Each row is where one point has got to under a steady rotation. How many steps took it there?
The counts run from 0 to 462.
[-39,31,6,-5,8,-35,2,24,2,-13,22,19,40,-25,-6,46,-10,11,-63,-35,-3,45,-42,8,16,-38,52,14,-33,21,-10,-4,15,-42,-12,8,-16] | 14
[0,38,51,-22,-22,42,5,8,43,-16,20,-6,40,27,43,44,-11,21,-16,1,24,8,-49,-18,48,8,-15,27,6,-14,21,-17,20,-63,43,-18,-15] | 366
[-15,10,39,-27,-6,39,-26,-26,49,-43,25,-14,23,4,11,17,37,-4,1,19,14,-12,-51,-10,15,-32,-40,23,-24,-40,19,4,24,-40,25,-22,-38] | 100
[-38,5,40,-13,-31,57,-10,-5,35,-10,-4,-7,51,21,-15,-2,29,-33,9,-65,12,-15,-18,-24,30,-3,-3,27,26,-37,41,20,21,-48,25,27,-12] | 383
[-35,31,25,-40,28,15,-20,11,-4,-12,39,-11,52,35,0,40,-42,-11,-3,-26,11,9,-44,1,21,-11,32,0,-44,-28,23,-36,37,2,0,-32,-46] | 323
[-26,-14,42,-13,20,8,-7,13,-4,1,-31,25,58,-15,-16,35,3,6,24,-74,26,4,-11,-2,37,-57,3,36,-33,-37,11,-20,36,-19,13,-15,-27] | 66
[-29,-23,22,2,-41,27,3,7,20,-15,39,-16,57,30,-7,-14,42,-16,12,-66,27,-32,2,10,13,-7,-11,-20,1,-49,60,11,34,-22,29,16,-24] | 387
[-24,-15,47,9,-22,2,-15,-22,12,-15,11,43,26,41,30,41,62,30,-35,-8,-7,14,-45,16,21,-21,-8,49,-10,-13,16,42,35,-34,-2,30,-9] | 416
[-11,7,-5,-9,-43,-40,35,9,38,-54,15,2,18,2,-38,15,33,23,-43,-18,10,34,-56,-16,13,-38,12,-13,-41,40,40,20,10,-32,19,-18,-2] | 233
[-9,18,-11,-9,-28,-14,36,23,47,-40,1,14,19,-4,-24,42,18,-16,-33,-15,-7,38,-39,-53,30,-43,19,17,-39,34,33,35,21,-21,3,-13,16] | 235
[4,-3,-7,-10,-24,-12,8,11,-8,-76,60,16,28,44,-12,50,-7,12,-18,-22,-15,31,-15,9,32,-20,43,-22,-30,17,7,35,8,-22,5,41,-15] | 454
[-18,-25,54,4,-5,-9,-5,-1,32,-27,50,37,32,2,38,38,42,-3,-34,14,-1,5,-21,28,22,-41,7,55,-1,-5,27,40,6,-32,3,45,-26] | 418
[-10,-18,62,0,-14,-4,-1,-12,22,-57,73,17,22,22,43,51,26,38,-5,16,-1,11,-35,47,7,-11,11,10,-7,-24,20,10,-6,-19,-20,24,-25] | 142
[-27,-12,10,-7,-7,36,9,-3,32,-38,44,-12,64,3,0,8,44,-39,34,-54,3,-27,-2,-1,-11,-18,-1,-8,-17,-72,23,13,19,-27,-13,21,-28] | 118
[-6,-8,4,-6,-16,-22,5,-3,2,-80,27,38,30,27,0,52,-15,-5,26,-13,3,13,-3,16,46,-48,27,34,-32,26,-23,27,2,-24,31,35,-15] | 458
[-6,29,2,33,8,2,-2,21,64,-24,13,26,42,-12,-12,35,-34,-2,-43,-47,12,-12,-32,-12,-24,9,53,-3,-24,-30,-23,-38,-4,-54,-11,4,-4] | 300
[-17,19,33,-28,5,9,9,-6,-17,-6,-37,-12,68,5,-32,32,14,9,10,-84,8,10,-39,-3,34,-30,12,15,-15,-22,-15,-35,29,-41,27,-6,-36] | 64
[-26,-1,-5,43,6,23,0,13,16,-9,37,4,57,37,17,21,52,-43,-53,-13,-22,-7,-7,-16,-13,8,15,34,-25,-19,24,31,-5,-58,10,43,-22] | 430
[-36,-16,-14,39,-28,10,-23,26,16,-56,83,13,33,19,-10,21,2,-8,-4,2,-2,9,12,0,19,-22,21,-33,-55,-4,24,45,-12,-15,13,34,-23] | 444
[-66,-34,-14,42,-15,23,-21,17,6,-57,48,7,38,36,16,2,30,-34,10,-15,14,-18,10,-4,-13,15,12,3,-42,-11,38,13,-33,-47,16,19,-15] | 166
[-30,-3,48,32,-55,47,6,21,55,-8,26,-1,46,0,1,11,7,-9,34,-55,21,-11,13,2,38,-29,2,10,18,-50,14,18,9,-21,18,47,-6] | 392
[-17,-2,29,28,-55,19,33,31,24,-2,66,-12,58,14,27,22,21,8,34,-50,9,-5,19,12,16,-29,0,-26,-14,-48,27,23,34,0,12,31,-16] | 396
[-5,45,30,-36,14,10,11,12,1,-27,24,-29,69,11,-28,38,-33,-1,-5,-37,9,14,-38,0,41,-33,24,-7,-23,-9,-6,-38,22,-13,43,-15,-47] | 54
[-1,22,45,-11,-8,49,-12,-1,49,-11,24,-12,29,19,10,47,26,29,-33,-3,-11,10,-62,-34,25,-3,-26,0,-35,-43,33,13,27,-28,-6,-29,-22] | 96
[-9,7,8,30,-10,4,-10,21,21,-12,7,4,44,47,-29,18,-24,9,-45,-39,14,-28,-32,-29,-5,23,26,-31,-64,-13,-12,-33,23,-27,47,-22,-51] | 38
[-13,-4,33,-24,-12,33,3,-5,24,-18,34,-17,58,24,-7,-9,30,-16,-29,-53,19,-16,-21,-4,22,-6,6,-4,22,-35,83,12,33,-43,20,14,-25] | 380
[-39,-11,2,24,6,-25,-5,3,19,-28,-4,38,32,-15,-16,6,7,-13,-45,-46,29,-46,-24,4,-16,5,25,12,-56,7,-29,-22,1,-63,33,-7,-51] | 27
[-1,-12,13,-6,-45,-10,23,7,-8,-61,43,23,27,71,13,61,-19,20,2,-28,-1,29,-7,-4,48,-8,37,-2,-18,34,18,21,3,-20,10,10,14] | 186
[-16,-13,-8,-9,-27,-14,4,-6,-18,-82,53,12,26,47,-16,35,12,13,-10,-24,-15,17,-17,10,26,-17,26,-38,-53,23,3,41,12,-14,11,25,-29] | 453
[-22,12,51,-28,19,16,-36,8,-5,-17,-7,7,52,-2,-37,30,-36,19,6,-46,31,24,-26,8,62,-58,10,18,-34,-15,14,-20,26,-10,32,-12,-33] | 58
[-15,-28,1,-8,-6,-30,3,-5,-4,-71,41,41,31,30,10,49,6,-28,18,-13,-3,2,2,11,33,-47,25,27,-65,23,-20,36,17,-7,19,17,-31] | 459
[-19,14,-3,-7,-36,-14,25,-8,53,-53,-19,23,12,7,-38,26,31,-13,-23,-27,2,24,-52,-42,24,-41,17,29,-32,39,6,33,18,-36,14,-15,12] | 236
[-23,3,16,34,-36,40,14,10,26,-25,38,6,44,43,28,57,28,15,40,-51,-20,-1,-1,-3,-6,2,4,-8,-21,-64,-13,11,25,-7,-24,23,0] | 129
[-5,-12,8,16,-3,-24,30,5,73,-40,-9,44,25,-5,-35,16,20,-51,-6,-28,24,-21,-29,-35,0,-54,31,48,-23,14,5,18,21,-7,27,-2,-6] | 246
[-21,24,55,-16,-9,20,-39,6,20,-29,3,10,29,20,-44,23,-49,36,-7,-22,23,11,-38,8,55,-31,18,-7,-29,-9,-1,-21,7,-4,45,-8,-50] | 50
[-16,-40,33,-4,-11,-38,64,-3,-4,-41,13,0,54,50,0,16,32,-30,-9,-32,5,3,-28,17,5,2,38,33,-3,37,21,3,-21,-16,27,15,-37] | 200
[-48,-30,69,21,-12,18,-3,27,24,-3,-12,24,40,-28,5,20,-9,26,12,-76,43,-2,-2,21,25,-11,21,1,-5,-41,18,-38,-23,-36,-5,8,-24] | 344
[-60,29,30,21,-3,-15,2,2,47,-24,38,-13,26,-8,-47,11,12,2,-7,7,-6,31,-61,19,-10,-56,22,7,-41,-4,-12,2,5,41,-10,-5,-42] | 272
[-48,-12,2,40,-34,40,-14,34,33,-65,37,17,29,27,14,28,-21,-19,26,-17,10,1,18,-18,26,0,22,5,-20,-1,9,21,-48,-40,17,41,10] | 172
